Each row is where one point has got to under a steady rotation. How many steps took it there?
The counts run from 0 to 887.
[116 133 103 103 115 181 103 143  98 146 104 108 132 113 113 101 111 127
 163 133 138 141 155 129 112 126 114 116 109 128 134 131 109 158 122 159
 122 103 107 113  79 141 101 135  99 126 132 160 118 167 125 102 160 125
 140 128 126 167 134 127 155 116 162 154 103 124 154 141 103 139 142] : 492
[149 147 108 106 123 161 135 148  96 116  93  87 142 128 123 135 100 129
 166 138 157 102 154 156 107 108 139 119 105 132 126 126 141 101 132 144
 141 105 105 124 128 143 140 124  99 138 154 164 147 160 159 111 113 137
 140 117 142 128 108 146 138  62 174 148 136 122 157 125 150 126 140] : 614
[127 116  85 125 122 160 116 150 134 127 111  95 124 108 128 115 121 104
 148 107 149 126 181 145 107 119 124 135 112 123 130 104 156 152 128 157
 150  92 135 153  52 140 134 160 105 136 109 161 107 159 132 133 103 113
 129 143 144 135 129 141 151  90 153 146 126 130 140 109 148 127 125] : 446
[121 170 109 127 125 192 106 142 103 115  94 105 135 128 120 118 146 132
 154 106 114 114 162 132 118 120 142 113 118 109 141 109 161 135 147 138
 165 106 124 130  79 118 105 135  90 115 125 165 122 157 132 118 131 128
 119 110 141 140 120 152 144  87 148 149 121 149 146 104 152 150 122] : 659
[110 125  99 120 111 170 129 165 136 143 113 100 147 106 126 124 126 124
 148 115 143 115 155 131  77 145 127 149 119 127 110 103 164 144 131 154
 128  91 123 131  43 160 132 146 125 133 105 158 125 154 152 112 120 132
 154 143 144 148 134 132 123  88 132 145 124 127 143 112 113 143 115] : 285
[133 135 118 131 120 141 153 142  99 120 110  96 130 138 113 146 119 123
 149 108 132 101 154 149 108 121 140 135 110 116 107 121 194 129 136 160
 150  74 130 132  78 141 119 159 110 120 113 155 135 159 119 101 109 129
 124 140 156 138 148 153 143  65 151 132 126 112 141 120 130 142 115] : 525
[129 112 110 100 124 175 125 162 126 143 106 108 134 100 133 132 141 139
 129 118 135 118 155 137 125 107  88 121 127 119 123 131 147 139 145 147
 120  71 134 121  52 131 139 155 113 139 120 161  98 161 135 101 118 114
 155 138 140 143 117 120 140 109 154 131 127 132 167 116 116 123 117] : 678
[112 143 127 116 120 170 121 147 117 119  89 116 150 104 116  83 124 138
 149 119 125 117 144 148 153 109 138 108 109 130 133 141 129 136 170 148
 147 114 123 113  79 111 127 118  75 150 157 151 130 171 138 103 145 147
 125 119 114 133 104 136 113  92 161 129 135 135 150 134 113 114 129] : 703
[133 123 138 132 130 173 117 152  86 134 109 127  97 118 125 117 111 140
 129 119 142 118 167 181 126 123 126  98  97 129 129 114 145 151 147 132
 152  88 106 108 107 133 130 157  95 132 128 156 129 179  93 114 135 127
 122 142 176 151 142 122 167  91 153 150 125 113 147 139 105 129 112] : 280
[155 144 124 104 136 162 104 132  79 126 129 106 102 143 133  93 120 140
 144 133 129 112 167 146 112 124 154 111 104 150 128 108 159 135 152 120
 157 124 125 107  91 101  94 127 101 155 143 147 133 181 103 112 117 125
 140 125 149 116 124 142 154  82 157 129 152 141 127 129 131 125 123] : 710
[128 127  92 120 101 152 119 150 120 122  96 115 118 138 151 157  98 118
 143 126 128 116 166 142 100  99 142 124 107 120 120 106 152 142 152 141
 163  88 143 124  87 112 135 163 104 123 132 131 146 170 117 119 115 112
 118 144 161 145 139 142 154  81 138 123 116 118 142 133 123 159 147] : 876
[117 128 140 124 109 162 138 171 119 132  97 145 136 106 132  96 133 146
 143 142 124 104 143 146 123 116 131 106 103 137 119 115 149 153 178 132
 144 111 127  94  53 120 143 141 106 141 132 121 115 158 126 108 154 140
 137 140 117 153  96 132 122  97 147 140 149 118 166 127  86 131 121] : 675
[137 128 105  91 119 155 114 130 119 163 101 110 126 128 156  88 127 133
 149 151  96 134 165 133 129 105 122 106  98 136 117 123 109 138 145 157
 132 101 137 105  63 103 113 124 124 132 139 147 117 172 112  85 136 118
 144 116 107 162 106 131 165 113 152 128 120 124 157 129 104 129 138] : 464
[147 149 111 126 124 144 136 143 117 122  93 125 140 161 137 141 132 130
 132 112 112 125 146 151 122 121 141  83  98 110 123 132 168 117 140 144
 160  98 152 157  97 115 149 132 105 145 137 191 148 170 154  95 128 117
 119 115 140 141 116 142 167  85 163 144 134 108 133 122 114 132 113] : 183
[128 153 124 125 123 131 136 137 121 127 106 141 133 139 128  86 131 112
 166 140 135 102 153 155 119 139 155 105  80 172 109 133 163 121 143 163
 145 125 115 139  84 121 121 101  95 155 130 150 124 165 149  99 143 125
 125 125 115 131 111 174 130  92 145 135 152  75 119 121 115 127 133] : 458
[138 140 134 138 124 160 143 169 115 110 111 147 123 119 128 130  90  99
 148 159 163 111 158 182  94 139 127 113  80 157 113 106 148 139 144 142
 151 118 123 111  74 138 140 143  92 141 107 137 114 158 144 128 134 106
 122 140 150 144 122 152 119 103 138 141 131  92 138 141  99 136 154] : 323
[128 160 102 102 124 143 118 145 124 135  96 130 139 157 138 128 145 141
 141 125 140 121 133 129  82 137 121  97  88 138 134 116 169 125 139 134
 120 105 134 135  90 125 138 136 122 132 118 180 115 158 165 121 162 117
 129 131 148 156 110 146 167  91 157 159 138  86 138 109  95 148 124] : 531
[141 150 106 121 125 148 120 123 111 132 113 121 124 147 148 119 146 134
 135 117  97 127 169 137 103 109 138  98 105 127 119 100 176 150 164 150
 143  97 135 139  54 101 113 140 116 136 114 144 124 164 131  98 116 115
 128 126 148 138 116 159 163  95 136 118 124 134 135 105 123 152 113] : 552
[144 124 116 135 124 163 149 153 128 132 112 148 112 127 155 140 116  99
 144 135 129 136 178 184 140 125 119 100  99 137 105 117 138 129 137 154
 164 101 123 141  78 134 134 135 106 153 125 155 121 175 131  97 112  94
 134 132 150 133 121 158 154 103 127 123 128  95 145 131 132 138 133] : 671
[110 149 102 115 103 174 121 138 123 145 109 122 148 134 154 124 127 120
 141 121  95 133 157 131  76 124 158 122 109 138 102  95 157 157 164 149
 138 106 145 125  59 115 122 128 126 148 124 133 140 162 140  89 129 132
 143 139 149 150 119 144 138  97 120 116 116 138 123 132  99 158 116] : 392
[132 120 115 108 118 145 133 157 111 137 101 116 129 129 126 149 117 149
 132 115 127 109 145 152 140  95 113 115 107 123 107 142 164 128 145 141
 138  65 134 133  92 117 138 161  97 130 118 147 125 175 118  76 122 112
 139 148 163 144 141 137 145  85 155 113 119 111 151 139  99 142 114] : 758
[146 132 107  88 121 161 140 157 132 120  80 119 136 133 144 141 109 121
 150 141 140 104 154 155 141  90 109  97 109 133 127 124 160 130 167 126
 146  97 142 105  74  99 132 138  84 127 134 136 119 171 127  95 110  98
 121 120 156 136 111 161 128 121 147  97 116 108 160 132 111 136 147] : 112
[133 112  84 104 103 156 129 151 126 123 123 114 141 137 145 124 129 116
 147 124 122 115 142 120 121 128 131 117 136 113 122 105 167 159 146 136
 136 101 129 126  13 121  88 128 114 136 136 153 139 158 127  98 116 123
 148 127 137 150 130 146 126 110 143 116 120 127 147 106 121 132 128] : 473
[133 128 105 101 110 141 117 128 122 146 113 125 111 125 147  92 107 130
 144 156 115 124 167 147 113  85 129 106  94 159 115 122 123 147 150 152
 140  95 127 112  81 102 124 138 119 162 152 125 116 182 111  92 131 118
 158 154 122 133 104 142 170  90 145 119 144 115 144 138 100 130 143] : 115
[133 117 125 115 121 183 135 176 146 125  94 154 124 125 157 117 151 135
 145 113 140 111 158 161 145 128 110  92 117 130 133 106 170 137 164 116
 150  98 116 134  73 121 147 132 109 134 138 160 106 172 146 116 119 109
 129 129 145 135 101 156 139  96 140 129 140 105 158 101 146 123 122] : 191
[110 146 104 141 107 166 122 148 118 132  89 102 126 120 134 110 113 104
 154 118 107 125 175 147 110 123 162 134 104 114 114 115 134 137 143 166
 188 115 147 126  73 134 127 142 109 125 117 147 148 166 123 114 128 137
 109 122 114 158 134 149 146  85 137 158 119 126 151 133 123 139 137] : 419
[129 150 116 126 117 157 147 132 114 131 119 131 136 142 121 125 137 109
 174 138 112 109 149 141 147 121 133 103 108 130 103 137 151 113 127 179
 150  87 104 150  80 129 104 119 107 131 133 161 123 169 141  83 127 115
 147 109 113 143 122 176 155  95 134 123 123  84 151 109 146 148 137] : 778
[111 133  85 116  99 172 105 144 119 117 101 105 150 121 115 119 102 105
 164 119 143 135 154 125  84 117 132 129 112 121 137 105 136 169 137 139
 131 103 124 128  59 138 107 141  90 121 133 153 131 151 144 132 143 134
 126 133 141 164 129 138 130 101 160 155 106 138 138 130 111 155 153] : 608
[145 125 130 119 111 164 158 150 115 128  97 137 143 126 135 143  95 107
 145 149 130 131 167 182 116 114 119  95  96 149  96 114 142 141 143 157
 142 103 117 115  72 133 139 120  92 151 132 149 144 152 145  76 114 106
 135 119 162 137 105 148 117 127 142 113 116 119 138 142 103 131 138] : 831
[127 160 112 132 102 152 138 148 103 133 101 104 150 125 136 134 127 131
 140 138 120 126 150 129  67 111 138 117 100 113 113 106 133 135 139 154
 131  92 116 115  77 143 143 137 142 129 118 156 143 145 160 121 156 151
 144 134 133 164 102 131 155  80 161 176 127 127 160 124 102 153 132] : 50
[138 121 125 113 124 173 135 176 144 139 106 165 130 135 156 111 155 132
 150 125 128 109 153 150 134 149 112  88 104 137 132  95 160 134 160 114
 144 107 115 124  64 118 138 124 115 139 138 164 104 164 144 110 129 112
 133 128 141 141  96 156 144 103 130 132 142  94 151  92 130 132 115] : 190
[140 147 108 118 135 180 129 145  97 112 104 117 131 141 133 136 136 127
 147 122 125 132 160 148 134  97 123  90 115 108 136 124 122 119 150 139
 165  99 115 141  96 123 124 146  97 142 159 173 127 169 145 121 129 120
 130 103 144 131 109 139 161  82 156 145 127 133 161 121 159 141 141] : 426
[153 127 103 114 117 146 124 126 121 142 114 130 116 146 163 102 115 106
 155 161 112 129 171 138 105 113 138  90  97 145 117  85 124 138 142 148
 153 112 113 118  62 114 110 115 129 149 146 153 132 163 128 103 119 117
 141 126 127 146  93 155 176 109 146 131 134 105 154 112 136 137 149] : 348
[136 109  84  99 120 147 113 162 151 133 101 126 129 138 156 100 123 109
 147 121 137 128 157 135 110 139 134 114 103 133 133 103 142 130 135 125
 151 121 146 152  67 122 139 124 121 161 146 184 130 176 145 120 109 116
 140 123 121 140 123 139 160  90 166 142 145 106 127 110 126 103 127] : 583
[131 158  80 105 128 134 103 126 119 120 101  98 119 146 137 112 122 110
 162 141 126 120 156 111  85  99 139 126  90 144 137 118 150 142 136 152
 132 104 145 134  61 102 102 145 110 133 113 149 103 160 140 136 134 111
 132 136 121 141 114 154 162  91 148 145 134 112 137 116 131 157 148] : 689
[114 169 120 103 137 182 107 150  94 155 110  92 121 123 119 109 116 137
 153 144 135 115 157 138  91 128 128 128  92 158 117 134 117 124 137 153
 134 109 124 100  96 125 118 141 120 143 104 143 115 166 138 107 157 123
 152 134 120 148 121 136 149  97 142 149 135 113 136 156  90 158 147] : 412
[113 127  81 138  93 133 131 148 128 125 109 120 141 128 135 110 121 110
 160 127 124 112 147 119  95 130 153 134 104 119 119 112 143 138 129 156
 151 101 134 148  63 145 128 146 134 139 134 157 145 164 141 131 151 145
 142 139 109 165 129 144 154  69 149 164 135  95 152 121 124 149 140] : 770
[131 141 129 116 108 140 128 137 110 129 108 131 138 117 129  94 123 157
 144 134 131 102 146 144 121  86 146 100 100 164 120 132 164 152 179 153
 129  98 122 120  90  95 135 120  89 159 158 121 126 168 135  94 144 140
 141 146 131 123 107 147 124  73 149 104 145 126 135 130 100 127 120] : 595
[147 138 116  89 140 185 104 170  99 100 110 117 133 143 134 153 126 144
 130 143 154 101 135 142 102 127 120 119 111 130 146 127 157 131 158  93
 143 111 149 106  70 102 129 149  99 147 126 157 124 161 145 133 133 102
 147 124 157 134 123 124 129  90 160 132 148 136 151 125 112 143 140] : 316
